[[115 138 119 148 111 113 138 106 139 140 122 115]
 [150 143 124 134 113 142 148 141 135 131 142 133]
 [143 124 126 133 135 138 134 134 131 105 114 134]
 [142 122 123 141 128 136 139 125 118 136 119 130]]
Find the smallest entry in the first row.
A: 106
The 1st entry, reading row by row is 115
Find the third smallest entry.
A: 111
Find the bottom-left entry.
A: 142
Find the last entry, reading row by row.
A: 130
The maximum: 150
Find the first entry of the smallest entry's row.
A: 143
Find the entry in the top-right corner.
A: 115
The entry directly above the smallest entry: 131
The minimum: 105
Find the entry directly below the smallest entry.
A: 136
Find the entry just left of 105.
A: 131
The second entry on the main diagonal: 143
Find the second-last entry, reading row by row.
A: 119
The entry just left of 123 is 122
Find the entry directly above 125.
A: 134

Questions about the table below. Counting starts at 1.
1) Read off the bottom-right entry.
2) Read off the top-right entry.
3) Read off the entry just right of the smallest entry.
4) Read off the entry at row 1, column 3.
5) Read off the bottom-left entry.
6) Read off the entry just left of the smallest entry.
7) Read off the largest entry.
8) Read off the entry in row 2 and column 1.
[[136 134 117 153 137 131 115 125 128 130]
 [128 123 122 117 135 126 127 129 133 133]
 [123 124 122 116 131 122 130 128 130 131]
 [122 130 121 124 114 121 121 136 111 139]
 [121 125 117 122 133 121 118 124 126 129]
 [142 114 137 131 138 126 121 142 125 127]
 [131 132 118 123 127 143 124 128 129 117]
 [129 132 139 133 136 117 136 115 135 142]]
1) 142
2) 130
3) 139
4) 117
5) 129
6) 136
7) 153
8) 128

A = [144 128 146 153 119]
The median of all entries is 144
Give the smallest entry.
119
Give the entry just right of 144.
128

[[124 142 119 118 117 116 123 134 138 146 116 113 150 149 124]
 [125 123 113 141 138 142 110 125 123 125 136 136 116 126 125]
 [126 125 128 115 144 152 134 139 138 141 147 144 111 125 144]
 [121 121 132 129 149 136 144 126 117 118 138 136 111 131 131]
 [142 144 131 137 126 132 137 120 136 109 135 138 139 145 139]
 [120 137 122 104 134 130 119 154 135 150 123 121 124 138 146]]
The 1st entry on the main diagonal: 124
The second entry from the end, reading row by row -> 138
What is the smallest entry in the last row?
A: 104
The fifth entry from the end, reading row by row: 123
What is the entry directly above the smallest entry?
A: 137
The top-right entry -> 124
The entry just left of the smallest entry -> 122
What is the largest entry in the last row?
A: 154
The largest entry in the last column is 146
What is the largest entry in the first column?
A: 142
What is the top entry of the column that holds the smallest entry?
A: 118
The 5th entry, reading row by row is 117
The second entry, reading row by row is 142
What is the entry just right of the smallest entry?
A: 134
What is the top entry of the column that holds the largest entry?
A: 134
The entry directly below 152 -> 136
What is the second smallest entry?
A: 109
The 3rd smallest entry: 110
The bottom-left entry is 120
What is the entry just right of the largest entry?
A: 135
The largest entry in the first row -> 150

W =
[[141 134 138 131]
 [113 141 124 122]
 [135 135 138 131]
 [133 133 135 136]
 [154 137 147 137]
 [118 108 115 157]
 [127 139 128 130]
 [129 135 134 136]
 [145 135 148 141]]
Give the top-right entry.
Answer: 131
The first entry in the row that holds the largest entry: 118
Give the entry in the bottom-right corner.
Answer: 141
The last entry in the row that holds the smallest entry -> 157
The minimum is 108
The entry directly above the largest entry -> 137
The entry in the top-left corner: 141
Give the entry directly above the smallest entry.
Answer: 137
The bottom entry of the column that holds the smallest entry: 135
Give the top entry of the column that holds the smallest entry.
Answer: 134
The smallest entry in the last column is 122
Give the entry directly below the smallest entry.
Answer: 139
Give the third entry on the main diagonal.
Answer: 138
The third smallest entry is 115
Give the entry just left of 139.
Answer: 127

M =
[[138 129 121 115 117 148 111 140 140]
 [136 139 121 131 122 118 133 147 111]
 [143 143 110 114 104 145 125 145 113]
 [146 118 134 134 138 151 112 137 117]
 [136 128 120 117 117 152 111 118 144]]
Counting starts at 1.
Find the entry at row 3, column 1.
143
The entry directly above 133 -> 111
Find the entry in row 1 and column 1.
138
Find the entry just right of the centre entry.
145
The entry in row 2 and column 1 -> 136
Find the smallest entry.
104
The entry directly above 104 is 122
The entry just right of 122 -> 118
Find the maximum.
152
Find the entry just left of 128.
136
Find the entry in the top-right corner.
140
The top entry of the column that holds the smallest entry -> 117
The entry in row 1 and column 3: 121
The entry in the bottom-right corner: 144
The entry just left of the smallest entry is 114
Find the entry just left of 131.
121

B =
128	136	119	121	116	138	129	112	147	138	120	128	122	130	131	127
127	138	133	129	132	136	119	130	116	121	117	117	121	132	107	116
125	134	137	129	136	119	124	133	108	122	133	121	126	126	117	121
138	138	126	114	133	130	108	129	120	139	125	125	122	126	134	125
122	120	134	132	135	119	138	145	118	116	134	131	137	122	127	144
116	114	123	133	128	119	133	134	139	127	133	138	138	132	136	139
122	134	134	125	132	123	122	134	116	123	133	125	123	127	115	121
149	124	132	140	128	131	128	128	119	132	132	126	133	125	145	134
108	123	128	116	131	117	129	131	136	123	139	132	128	133	122	122
117	141	131	113	138	125	119	134	114	127	121	125	120	124	114	125
115	132	130	125	120	125	149	117	131	130	128	131	124	127	131	128
146	121	122	139	125	125	127	116	136	140	127	134	136	139	145	124
142	131	124	128	124	134	112	116	136	140	129	122	124	136	132	112
Rows and columns are numbered from 1.
Read off the entry in row 2 and column 1.
127
Read off the entry at row 1, column 1.
128
Read off the bottom-left entry.
142
The entry at row 1, column 3 is 119
Read off the entry directly below the smallest entry.
117
The entry in row 3 and column 3: 137
The top entry of the column that holds the smallest entry: 131
The bottom-right entry: 112
The entry in row 1 and column 2: 136
The minimum: 107
Read off the top-right entry.
127
The entry in row 3 and column 1 -> 125

x =
[[146 158 122 111 124 131 129 117 121 155 128 121 130]
 [146 158 129 111 116 117 129 130 117 125 143 148 135]
 [146 158 115 111 124 117 129 141 121 125 127 116 135]
 [146 158 121 111 128 117 123 142 132 125 127 125 116]
 [146 158 122 111 124 119 118 130 146 125 124 123 135]
 [146 158 114 119 124 117 145 130 121 127 127 123 146]
 [146 158 133 111 114 117 129 130 121 125 127 146 141]
 [146 158 143 124 122 114 122 130 129 125 127 118 121]]
The entry in the top-right corner?
A: 130
The bottom-right entry: 121
The entry in the bottom-left corner?
A: 146
The largest entry in the first row?
A: 158
The fifth entry from the end, reading row by row?
A: 129
The second entry on the main diagonal is 158
The 5th entry in reading order?
A: 124
The 3rd entry on the diagonal from the top-right corner?
A: 127
The entry just left of 145?
A: 117
The top-left entry?
A: 146
The second entry on the diagonal from the top-right corner is 148
The largest entry in the last column: 146
The smallest entry in the first row?
A: 111
The 3rd entry, reading row by row?
A: 122
The second entry from the end, reading row by row?
A: 118

X = [107, 132, 121, 101, 133]
The 1st entry from the right -> 133
Report the third entry from the left.
Answer: 121
Report the first entry from the left.
Answer: 107

grid =
134	126	123	138
130	136	134	127
145	136	137	138
138	121	110	151
127	142	119	141
125	140	120	137
130	131	132	127
131	137	138	124
125	130	130	124
132	124	115	142
128	134	124	134
119	134	112	137
133	135	130	133
135	143	136	132
129	127	119	137
131	131	125	135
The third entry on the diagonal from the top-right corner: 136
Which number is the 2nd entry from the end, reading row by row? 125
The largest entry in the last column -> 151
Which number is the entry directly above the smallest entry? 137
Which number is the entry directly below the smallest entry? 119
The entry directly below the largest entry: 141
The largest entry in the first row -> 138
Which number is the bottom-right entry? 135
The second entry on the main diagonal is 136
The entry in the bottom-left corner -> 131
The smallest entry in the first column: 119
The first entry in reading order: 134
The entry directly above the largest entry: 138
Which number is the fifth-last entry, reading row by row? 137
Which number is the entry just right of 129? 127
The top entry of the column that holds the smallest entry -> 123
The 3rd-last entry, reading row by row: 131
The 2nd largest entry is 145
Which number is the minimum? 110
